One turn or mirror swaps these rows in pairs. Which row does each one swap with?
z298: [  3  33   0   8  14 -14   4  -7  13 -23 -11   2   0   4 -15 -14 -10   2
  14   9 -11   9 -13  15 -20]
z305: [-14   2   1   1   5  -1   9  17   9  -7  -9  15   5  -8 -11 -16  -3  -3
   7  -6  10  12 -20   1   5]
z229: [  3  29 -17   0  16   1 -14   2  -1  -7  -9   1   1 -20 -13 -10  -7   4
  12  -1   8  32  -1  15 -13]
z624: [ 13   8   7  -8  14  -2  -5 -11  12   1 -19   8   3  -3 -12 -17 -17  -4
  17  13  -1   3  -7  16 -13]
z611: [  3  20 -19 -12   5 -11   1 -12   9   1   5  -5   8 -14  -3 -24  -2  10
  32  17   4  15 -19  15 -15]
z879: [ 13  25  -2 -21  -9   1  -3  -6  16 -11  13 -11 -11 -17 -12 -25 -12   0
  19  -1   0   6 -21  11  -2]
z331: [ 16  17 -11  -8   2  -1  -7  -6  13 -11  -6   1  18  -5 -22 -12  10   5
  -4  26   9   9 -21   8  -9]
z603: [ -9  13 -11 -14 -10   3  -7   8   7  -5  14  -1   0   2  -9 -18  -4  -1
   9   8  20  29 -15  -3  -1]
z891: [  9  12 -14 -28   5  11  -2 -12  10 -18 -10  -3  16  -7 -11 -23  -3  -2
  21  12  -1  10 -16   7  -2]
z449: [  3  24  -6  -8   4  -1  14   2  20  -2  -7  -9  -6  -8   2  -4   4  -9
  25   6 -15  -3 -15  13   2]
z576: [  3  34 -13 -10   9  -6   0  11  10   1 -17  16   0  -4  -3 -32  -5  -7
   6   1   3   6 -31  19   6]
z680: [  6  35   1 -12  19  -3  11  -1  19   0 -10 -16 -14  -4 -10 -24  -4  -5
  11  10 -11  19  -8  12 -17]
z26: [ -3  21  -7  -2  -7  18  12   5  -5  -8   2  17  -1   4  -5 -30  -2 -15
   2   9  17  22 -16  14 -10]
z204: [  4  21   1  25   6   4   0  -3  14   2  -9   8  19  -3  -9  -3  -6  -2
  10  19   1  21 -18  19  -6]
z333: [  0  35  -3  -8  -8 -14  -6  11   2   5  13  -6  -6   3  -5 -22  -8 -21
  17   3  11  16 -10  13  -3]
z742: [  6  27 -11  -9   0  12  17   2   5  -6  -3   7 -10   1 -19 -41  -4  -2
  -3  12   6  21 -15  17 -16]
z451: [ 10  22 -14  -3  -7  -6  12  -1  13   2 -17  -7  -2  -3 -12  -7  -1   3
  24 -16   9   2 -15   4   0]
z628: [ 18  15  11 -14  10   4 -12  -9  17 -14 -13   7  -2 -11   0 -18  -6   3
  -1   9  -3   9 -17  16  -8]
z862: [ 28   8  -6   0  -2   7   4   5  23   0 -10  -6   6 -16 -14 -17 -14   4
  18  10  -1  12  -6  -2  -9]
z656: [  1  28  -5  13  -4  16  12  -8  25  -1 -10 -11   5  -8 -11 -14  -2   6
   7  16  -4  10  -7   0  10]
z429: [  1   4  -6  -1  -8   5  10   3   9   9 -10   7   6  -5 -11 -26   3  13
   5   4   7  36  -5  10  -1]
z712: [ -7  32   3   5  14 -10  -4  -4  12  -5  -6   4  -8   2  -8  -9 -12   2
  15  -5  10  25   1   1 -13]
z688: [  4  23  -7 -10   7  -9   9   1  19  -3  -9 -13  -6  -7  -2  -2   1 -11
  26  12 -13   1  -9  19  -7]
z29: [ 16  18  -4  -7  -6 -20  -6   8   8  -2  -6  15  -5  -2 -17 -24  -4  -1
   2  16   3   4   5   9  -5]
z38: [ -8  22  -4   3  -4   3  12   8   4 -13   9  -8  -1 -21 -18  -6 -11  -9
  12   3  -4  32  -8   9 -22]
z801: [  2  23  -1  22  -8   1   6  -4  12  -6 -17   4  12 -22 -23 -21  -7   8
   6   6   4  14  -4  -2  -6]
z303: [  4  17   0   7   8  -4  -3 -14  16   2   0   4  17  -9  -4  -9 -10  13
  24  14   6  16 -32  12  -8]
z559: [ 12  19  -5 -13  -2 -14   9  13  13 -11  -4  -6  20 -14 -13   4   6   5
  20   2   5  25 -10   8 -11]
z523: [ 17  36  -7 -18   4  -1   2  -9  -2  -7   4   2   5  10 -24 -13 -11  -9
  12  15  -9  23 -13  10 -15]
z155: [ 18  20 -11 -13   2  -2  -7  -8  14 -13  -4   0  21  -8 -24 -14   3   5
  -4  20   9   9 -21  10 -12]
z497: [ 13  33  11 -15  -7   4   1   3   7  -1   2  11  -5  -5   6 -25  -6 -13
  27  -2  11  22  -3   6  -7]
z724: [  6  16 -12   3 -12   5  -6  -2  22 -11   3  -1   4 -10 -24 -11   8   1
  -7  23  12  12 -14   8  -5]
z612: [  0  26  16   7   7   3 -11  -8  11  10  -3  11  17  -5  -7 -11  -3  -1
  16  10   8  21 -26  21  -6]
z575: [-13  18  -5   3  -7 -10  25  15   8   0  -7  12   4  -9 -13 -15  -9  -5
   2   5  -5   8 -17  26  -4]
z959: [ -5  23   2   9  -8   2  11  11  25   1   2 -17  -6 -11  -7  -9   9  -8
  12   6   5   9 -18  -4   4]
z454: [ -6  22 -14  -8   0  -8   3  -2   9 -15 -14   5 -13  -3  -3 -31  -8  10
  13   8   9   7  -4  28   1]
z334: [  5  34  -4  -2  15  15  23  -2   4  -2  -8 -12  12  -4 -22 -23  -9   1
  11  -7   2  15 -21  18  -4]
z672: [  8  47  -6   3 -10 -15   0  13  10  -1   9   5   5 -12  -8 -14  -3  -5
  19  11   7   3  -8  12  11]
z169: [-10  37   6 -11  -1  -9  -8  -3  15 -12   8  -2   8   2  -5 -12 -12  -3
  15  28   8  27 -19  13   2]
z897: [  8  30   1  -8  21   2  11  15   5 -17  -4   0  20 -10 -27 -31  -1  -8
  12   5   5  24 -14   0  -5]
z754: [ 11  27   7  -8  -4   9   1 -13  -1 -13 -13   1  12  -8  -8 -20 -12  19
  13  -3  -6  30 -16   9  -3]
z717: [  1  24  10  -5   0   0 -10 -16  26   8  -6  11   6 -16 -10 -23 -12   3
   1   9  -8  11 -14  18   0]
z385: [ -3  30 -16  -2   8  -6   8   9  -2  -7 -10  25  -4 -13  -1 -17  -5 -17
  17  -2  -4   6 -24   8  -8]
z501: [-12  21   3  10 -13  -3   0   6  20 -11  -8  -1  16 -25  -4 -14  -5   3
  11  23  13  14 -15   6   6]
z181: [ -1  24  -6  -3  -1  17  13   5  -4  -6  -4  17  -2   6  -7 -35   2 -12
   0  14  14  21 -18  11 -11]
z828: [  9  34  -2 -10   8   1  18  -1   7 -16 -20   8  -1 -12  -5 -35 -12   0
  16  13 -13  10  -7  22  -2]
z106: [-14  35  14   0  15  -5   8   7  20   8  -3  -8   2 -13  -4 -19 -12  -3
  17   7  -1  19 -19  -4 -12]
z315: [  4  13 -11   4 -11   2   0   2  20 -10   1  -4  -2  -7 -22 -10  11   1
  -7  23  14   9 -16   8  -4]
z42: [ -9  36  -5   1   5   2 -14   0  11  -9   2  -8   0  -9 -11  -4  -5 -18
   5  11  17   1  -9  14   4]
z312: [-10  17   2   1   0   4   9  10  -2 -21   5   7  15  -2 -14 -21 -12 -17
  16  18  14  15 -10  -6 -13]
z387: [ 27  21 -14 -14  -1   4   7  -2  -1  -6  -1   1   5   1 -26 -15  -8  -7
  13  10 -10  16  -5   0 -17]
z627: [ 10  28   0 -15   4  -4   1   6  18  -8  -6   5  13 -13   2  -9  24  -6
   4  -2  -4  21  -8  11   5]
z374: [  5  14  -7  -9  -5  11  -6  -2  11  -8  -3  -9   7  -4  -4 -15   2 -20
  27  21  18  11  -7  21   4]
z674: [  6  17 -20  -8  -8   5   7   0   1  -5   3  -7   9  -8  -6  -7  -3 -10
  18  11  -3   2 -38  21  -3]
z966: [ 11  38 -10 -11 -12   8  22   3   4  -4 -15   2  13 -10 -17 -17  -1 -15
  17   6 -14  18 -24   5   3]
z469: [-12  32  14   3  10  -1  10   9  21   4   0  -6   1 -13  -5 -25  -6  -5
  18  -2   2  21 -20  -9  -3]
z713: [ 19  25  -8   9  -8   1   4   9  -2  -4   5  -1  -1  -7 -12 -22  -8   6
  25  -5  19   3 -16  13   5]
z467: [ -1   8   7   6  -8   3  18  21   3  -8 -14   5   4 -12  -4 -14  -7  -6
   0   5  12  13 -25  11 -14]
z645: [ -6  25 -12 -11 -19   6   0   4   4   0  10  -1   9   0 -15 -11   0 -10
  10   5  12  26 -28  -2   7]
z70: [ -4  36   3   0  14   6  -7  -3   0  -9  11   8   8 -10  -9 -23 -14 -10
   5  10  -6  26 -28   2 -14]
z348: [ 10  30  17  -4  -5 -10  14  10   7  11  -4  -2  12  -1   1 -24  -2  -9
  17  15  16  18 -12  16 -18]
z818: [-14  22  -8   6 -15   6   0  -2  17  -2 -19  -2   0 -10  -2 -23  -2  -5
  18  -6  11  12 -31   3  -1]
z567: [ 10  27  -6  -8   5  13  13  -2   8  -3  -8   6 -14   0 -19 -40  -2  -2
  -4  13   5  22 -13  12 -16]
z942: [ -4  28  -4  -4 -22 -13  -4  13  -9 -18  -9   4  -1  -9  -5  -7 -12  -7
  10   9  10   7 -12  12  -6]
z899: [ 17  24  -5  -9  -6   3   8  -4  15  -8  -5  -6  23 -16  -8 -13  -2  16
   9   0  14  32  -9  -1  -4]
z855: [ -3  30 -14   9   0  -3   8   4   0  -9  13  17   4 -21  -5 -24   4 -11
  22   5  -4  14 -11  -7  -9]
z650: [ 14  25  -8  -4   4   0   5  -4   9   3   2 -13  17  -8 -20  -9   6  -1
  15  -7 -13  33 -13   9  -2]
z162: [  3  30  -6  -9   6  -8   7  14   0  -2 -13  18   7  -6 -12 -12   6 -13
  12  -4  -3   3 -29  26  -1]
z653: [-11  40 -12  -8   8  -6  12  11  13  -5 -14  -8 -11  -2 -11 -28 -15  -1
   1  19   3   6  -7  10  -3]
z638: [  2  41 -11  -5   6   4  10  -2   8   9  -8  -3  14 -15  -5 -17  -4   7
  22   5  -4  38  -5  22  -2]
z715: [ -4  13 -10  -8   7  -2   3  24  16 -15   1   6 -14  -5   1 -23 -15  -2
  11   6  10  24  -2   5  -4]
z573: [ 13  35  -8 -12 -11  -6   8   9   0 -16  -1   9  -6  -2   4 -17 -10 -13
  12   9  17  13   6  12 -10]

z106 pairs with z449
z374 pairs with z897
z724 pairs with z742
z387 pairs with z603
z576 pairs with z204
z567 pairs with z315
z879 pairs with z38
z612 pairs with z162
z575 pairs with z717
z155 pairs with z26
z469 pairs with z688
z305 pairs with z624

